In the rows, zero is written as 128.
Families of rows that turns and mirrors carry onto each other, the same ones carrying the whole set onto itself: the rest of each named row's family, in list order:
6 families of 6 rows:
dezup: [140 128 148 140 104 161 113 139 147  89 126]
rasog: [111 124 131 190 108 140 142 140 134  90 125]
kug: [122 106 109 109 151 120 133 124 146 120 121]
kibar: [139 165 125 142 114 107  97 141 136  95 140]
buzad: [138 119 130 133 107 143 109 112 157  85 104]
zuzel: [147 115 119 169 121  96 122 158 122  96 169]
leri: [122  98 105 113 143 116 109 109 137 110 126]
misa: [134 130 131 147 107 146  93 128 155  82 110]
mopaf: [140 118 125 144 120 166 121 119 152  94 107]
kot: [144 110 120 159 127  82 120 164 105  95 143]
kenu: [144  89 114 167 138 110 149 140 125 128 108]
Ditaf: [128 121 133 175  97 132 144 145 129  66 134]
kar: [117 101 124 119 151 136 137 116 124 123 124]
femuf: [113 125 140 168  99 145 140 130 114  78 126]
zilum: [123 138 128 137 127 143 132 112 148  78  98]
rit: [134  90 112 140 119 115 151 138 111 127 102]
vevi: [131 145 108 123 121  87 101 130 139 106 140]
tos: [131 147 131 127 131  98  90 153 139  99 138]
femo: [121  85 109 166 143 144 153 145 128 100 119]
bagot: [137 149 131 123 121  92 109 149 124 119 141]
gim: [143 106  95 109 143 110 121 137 144 115 112]
ridur: [130 142 122 133 135 114  85 146 133  74 146]
pesi: [125 148 125 129 117  94  89 126 135  93 130]
masov: [134  97 107 165 121 140 157 131 127 115  97]
vemu: [130 111 100 121 159 112 120 119 125 124 133]
kifip: [135 131 146 137 122 152 121 121 157  78 113]
mudo: [134  85 118 172 123 126 155 146 136 125 114]
tiz: [138 101 125 171 136  94 124 158 115 110 159]
zemi: [147 131 129 177 100 127 137 164 140  75 131]
vus: [124 130 141 190 104 122 146 144 133  89 139]
zovaf: [130  98 113 124 152 127 123  99 137 106 115]
piz: [133 124 113 161 145  81 138 160 109 107 137]
mubi: [118  83 106 158 129 123 155 144 121 113 105]
pizif: [149 103 100 153 137  94 119 155 106 112 151]
veri: [127 143 129 184 103 130 126 142 120  75 143]
lume: [145 111 123 146 112 101 108 163 102  96 159]

Same family as piz: zilum, femo, gim, ridur, zemi
Same family as kar: dezup, femuf, rit, bagot, lume
Same family as mudo: buzad, leri, pesi, tiz, vus
Same family as zovaf: rasog, zuzel, misa, kenu, vevi

Families of rows that turns and mirrors carry onto each other, the same ones carrying the whole set onto itself: the rest of each named row's family, in list order:
4 families of 8 rows:
pata: [108 146 123 138 139 122 157 149 123 140]
fiva: [144 105 130 113 135 158 144 104 149 119]
koz: [140 119 128  95 124 148  94 113 111 113]
Pir: [119 144 116 141 145 137 122 114 170 141]
nim: [127 147 137 129 134  92  88 137 125 141]
vad: [147 118 137 120 137 163 138  96 139 115]
nake: [101 110 115 143 136 124 145 120 126 102]
ser: [122 148 136 128 125 109 166 140 144 136]
Tenin: [116 107 135 135 125 120 144  99 135  94]
Ges: [145 159 126 116 127 134 106 146 113 157]
Belop: [149 144 134 102 112 123 123 151 116 158]
Vage: [139  91 119 132 143 156 131 111 150 140]
lolo: [147  85 147 101 127 118 111 130 117 140]
lalo: [125  98 128 142 141 116 142 109 135  95]
pegu: [147  83 140 116 140 113 110 134 108 131]
vos: [137  86 141 124 147 120 101 132 123 156]
gedab: [115 107 116 128 123 142  99 116  97 116]
vob: [135 111 126 119 129 132  81 112 105 113]
Lil: [131 113 138 107 121 142  92 106 102 114]
gibid: [130 136 143 114 121  81 107 143 134 143]
Mami: [127 143 148 139 125  98 161 131 141 134]
nuti: [152  94 147  91 138 127 119 136 114 135]
Saz: [137 154 138 100 120 131 114 147 110 155]
kubov: [122 165 135 132 133 130 131 106 165 129]
Goseb: [124 161 134 142 120 117 127 102 159 123]
Fuz: [130 169 118 141 135 134 128 116 157 130]
pozoz: [133 146 128 139 139 117 165 143 143 139]
dom: [125 144 152 121 125  89  98 132 132 150]
Pime: [119 119 142 131 138 123 133  93 136  89]
num: [150 104 121 129 142 156 152 114 141 120]
sul: [122 144 125 122 126 140 111 146  94 154]
kib: [116 138 136 133 148 101  93 134 144 157]

Same family as kib: pata, Pir, nake, Vage, vos, gedab, sul
Same family as Goseb: koz, vad, Belop, gibid, Mami, nuti, Pime
Same family as lolo: fiva, ser, Tenin, Lil, Saz, kubov, dom

Families of rows that turns and mirrors carry onto each other, the same ones carrying the whole set onto itself: the rest of each named row's family, in list order:
3 families of 6 rows:
bol: [130 145 114 126  93 116 151 128 117 121 127 124 129  98 124]
niba: [159 103 118 120  96 105 126 153 152 132  93 131 189 131 146]
puru: [145 117 110 117  81 118 158 145 125 137  96 109 157 111 124]
bepel: [137 147 149 134 115 125 134 107 131 107 147 139 120 110 111]
didoz: [151 107 114 122  88 138 153 149 103 156  98 142 158 120 141]
das: [171  92 172 122 113 136 136 119 162 126 108 126 167 150 102]
fubi: [143 151 112 129 121 104 127 122 127 114 142 140 155  98 151]
banuz: [165  91 138 115  91 128 152 141 148 140  87 111 177 137 114]
pape: [160  96 167 123 132 141 121 107 116 116 146 163 137 135 109]
Gosov: [147 125 140 125 127 138 135 108  95 122 153 157 128 110 124]
migep: [165  78 143 119  93 142 138 148 124 150  91 148 168 145 127]
bavi: [152 135 143 127 140 108 112 105 142  99 156 149 153 115 134]
Zagu: [168  72 168 120 114 144 123 127 130 130 115 159 156 153 110]
Rek: [145 134  99 125  98 102 134 146 133 131 112 132 171 107 156]
rusan: [159 121 178 132 125 135 127 103 154 110 138 141 139 136 101]
lizag: [142 131 114 125 106 135 151 129  89 142 129 146 140 102 141]
govo: [166 102 160 122 137 111 103 112 160 100 138 148 169 139 122]
lezo: [169  86 148 118 114 109 111 136 165 117 106 139 188 148 129]

Same family as bepel: bol, puru, das, banuz, rusan
Same family as Gosov: didoz, pape, migep, Zagu, lizag

